(in the rows, 128 means zero)
Named turns come first, each shown by rows before and after it. Which turns, in which order, take the first row of each pair that follows to the second? Write the first one first, as in the answered first pair.
V:
[158 114 148 149 100 150 141 126]  ->  [163 115 111 159 104 144 129 128]
[132 128  82 127 121 139 129 129]  ->  [134 152 106 127 163 136 120 125]
[ 99 125 128 117 121 132 169 110]  ->  [104 124  96 123 122 126 161 114]
[162 157 150 159 156 138  83 121]  ->  [149 137 196 143 120 148 109 118]
C:
[143 155 122 177 123 131 141 162]  ->  [162 145  98 160 149 128  94 134]
[130 124 145 141 133 133 124 102]  ->  [124 123 147 137 132 131 130 102]
[154 100 104 124 105 125 103 117]  ->  [136  91 115 103 100 118 119 112]
H:
[147 106 125 127 131 124  92 117]  ->  [129 111 100 125 138 106 103 125]
[ 85 102 124  80 121 105 137 104]  ->  [144  92 157 112  91 147  99  96]
[131 125 102 114 142 120 115 125]  ->  [126 117 125  99 142 124 114 115]
[122 144 142 149 147 140 131 137]  ->  [119 145 139 145 150 137 134 139]
D:
[119 124  66 134 127 110 134 109]  ->  [123 100  93 120  91 124 136  95]
[131 126 148 129 117 133 132 120]  ->  [134 136 145 132 136 130 129 123]
[114 146 106 161 124 134 152 167]  ->  [114 125 114 151  92 142 156 158]
[123 100 120  95 116 113 123 104]  ->  [129 107 145  96 130 121 116 100]

Each pair is 2 to 3 turns apart.
[105 137 107 126 136 123 148 121]  ->  [122 132 151 139 119 146 149 120]	H then C
[138 134  91 116 175 107 129 122]  ->  [105 118 123 105 123 113 178 133]	C then C then D
[120 129 105 160  98 125 133 140]  ->  [127 140  99 143 153 115  99 120]	V then C
[154 111 149 150  55 155 139 151]  ->  [188 127 170 144 121 165  86 125]	D then C
[142 131 107 153 119 140 127 142]  ->  [144 135 115 153 135 143 120 141]	D then V
[ 83  99 106 115  90 111 146 122]  ->  [134 153 102 181 153 127 108 146]	C then C then V
[139 134 175 111 145 140 103 112]  ->  [141 105  99 119  86 136 104 118]	V then V
[124 126 119 111 156 114 123 116]  ->  [136 108 147 109 125 132 121 107]	H then V
[125 124 164 153  58 138 159 144]  ->  [ 92 111 156 101  70 114 166 121]	V then H then D
[140 111 127 151  58 137 181 149]  ->  [161 175 108 173 181 120 134 152]	V then V
[ 88 145  95 103 125  97 157 125]  ->  [130 157 162 152  94 143 159 147]	C then H then C
[163 106  98 170  98 150  92 142]  ->  [103 155 113 137 195 105 126 146]	D then H then V
[ 86 141 115 136 106 122 162 150]  ->  [128 152  90 169 125 132 124 153]	C then D then V
[139 140 144 149 110 140 126 142]  ->  [150 137 147 139 123 141 107 127]	C then V
[145  93 178 114 103 148 120 118]  ->  [167  97 153 141 103 154 102 127]	C then V then D
[161 116 111 157 129 143  80 139]  ->  [151 113 179 142 123 156 100 131]	V then V
[139 134 175 153 129 141 118 138]  ->  [134 102 164 123 107 136 109 115]	C then C then V
[146 109 161  93 145 128  98 100]  ->  [165 105 118 148  82 141 117 138]	V then C then H
[162  93 146  99 141 139  92  92]  ->  [157  96 166  95 134 143 101  94]	V then D then V
[138 153 150 113 199 114  99 105]  ->  [ 80 135 163  86 151 100 165 115]	C then D then V
[115 120 168  70 128 132  87  93]  ->  [ 82 150 181  80 148 120 126 119]	D then C
[155 158 168 155 152 148 112 147]  ->  [167 133 166 152 116 161 104 137]	V then C
[123  96 166 103  88 146 125 111]  ->  [150 115 159 149  86 160 117 139]	C then C
[ 91 136 165 117 136 131 158 150]  ->  [155 117 154 125 147 154  83 115]	H then C then C
[143 126 155 135  87 142 132 133]  ->  [117 152  96 126 148 102 132 141]	V then H then V
[160 130 123 160  75 158 104 155]  ->  [139  95 120  85 103 137  77  98]	C then C
[130 157 139 169 151 150 131 150]  ->  [115 160 138 165 150 144 146 156]	D then V
[142 107 122 116 102 146 123 107]  ->  [112 111 122 102 109 130 152 116]	V then C then C
[134 132 113 154 130 110 129 152]  ->  [128 127 167 134 138 119 130 134]	V then C then V
[166 138 107 164 153 140  72 116]  ->  [145 159 101 175 173 127  96 138]	V then H
[111 115 127 124  95 124 162 132]  ->  [144 103 115 139  87 140 128 123]	H then V then D
[143 140  90 138 160 121  87 107]  ->  [152 119 149 122 131 143  84  87]	C then V then H
[118 129 158 135 105 125 162 139]  ->  [103 123 110 114 118 102 159 132]	V then C then H
[140 150 141 153 134 138 134 148]  ->  [132 127 129 144  99 137 144 145]	D then D then D
[128  88  79 123  76 119 114 114]  ->  [127  83 155  94  91 133 113  91]	H then D
[173 104 138 113 145 153  50  68]  ->  [121  89 191  73 108 148 111  68]	V then C
[123 129 193  91 186 128 101 101]  ->  [ 82 151 152  98 199  97 141 132]	D then C
[164 129 121 148 140 145 100 117]  ->  [114 149 151 124 168 125 146 128]	H then V then C
[148 150 157 122 137 148 114 114]  ->  [135 125 149 106  97 149 127 108]	C then V
[145 150 169 155 151 136 134 140]  ->  [141 153 108 154 168 114 123 138]	C then D
[107 123 154 132  82 134 136 131]  ->  [135 118 104 130 107 131  84 111]	H then C then C
[132 104 155 115 116 142 100 113]  ->  [103  99 121  99 112 118 119 118]	H then C then C
[111 153 109 148 133 121 155 153]  ->  [135 139  94 158 114 134 136 149]	D then C
[100 139 160 114 153 111 150 129]  ->  [154 134 171 138 138 143 110 119]	H then C
[140 112 139 100 135 132 104  96]  ->  [113 132 142  96 158 115 132 111]	D then C then D
[160  90 130 166  66 149 105 145]  ->  [110  82 102 133  55 118 141 146]	H then D then H
[132 122 158 118 112 119 120 107]  ->  [122 150 142 129 151 105 128 122]	D then C then D
[141 142  77 159 109 123 121 141]  ->  [133 157 178 124 160 131 121 116]	V then H then H
[109 128 109  85 124 125 144 124]  ->  [153 121 129 101 116 153 108 110]	H then V then D
[177 117 134 133 145 153  85 102]  ->  [146 157 119 142 194 127 106 127]	D then V then D
[115 135 144 147 106 119 176 163]  ->  [144 149  89 155 160 107 118 151]	V then V then C
[164 126 143 145 135 152  91 118]  ->  [147 133  82 154 141 129 102 139]	D then D
[115 167 105 154 151 115 141 152]  ->  [127 169 107 162 147 121 136 155]	V then D then C
[107 158 140 194 114 125 170 192]  ->  [147 100  86 182  56 140 122 155]	C then D then D
[109 106 115 126 138 106 137 127]  ->  [139  98 113 139 122 124 114 123]	D then H then V
[119 141 160 125 143 125 140 128]  ->  [138 142 144 134 156 125 116 121]	C then C then C
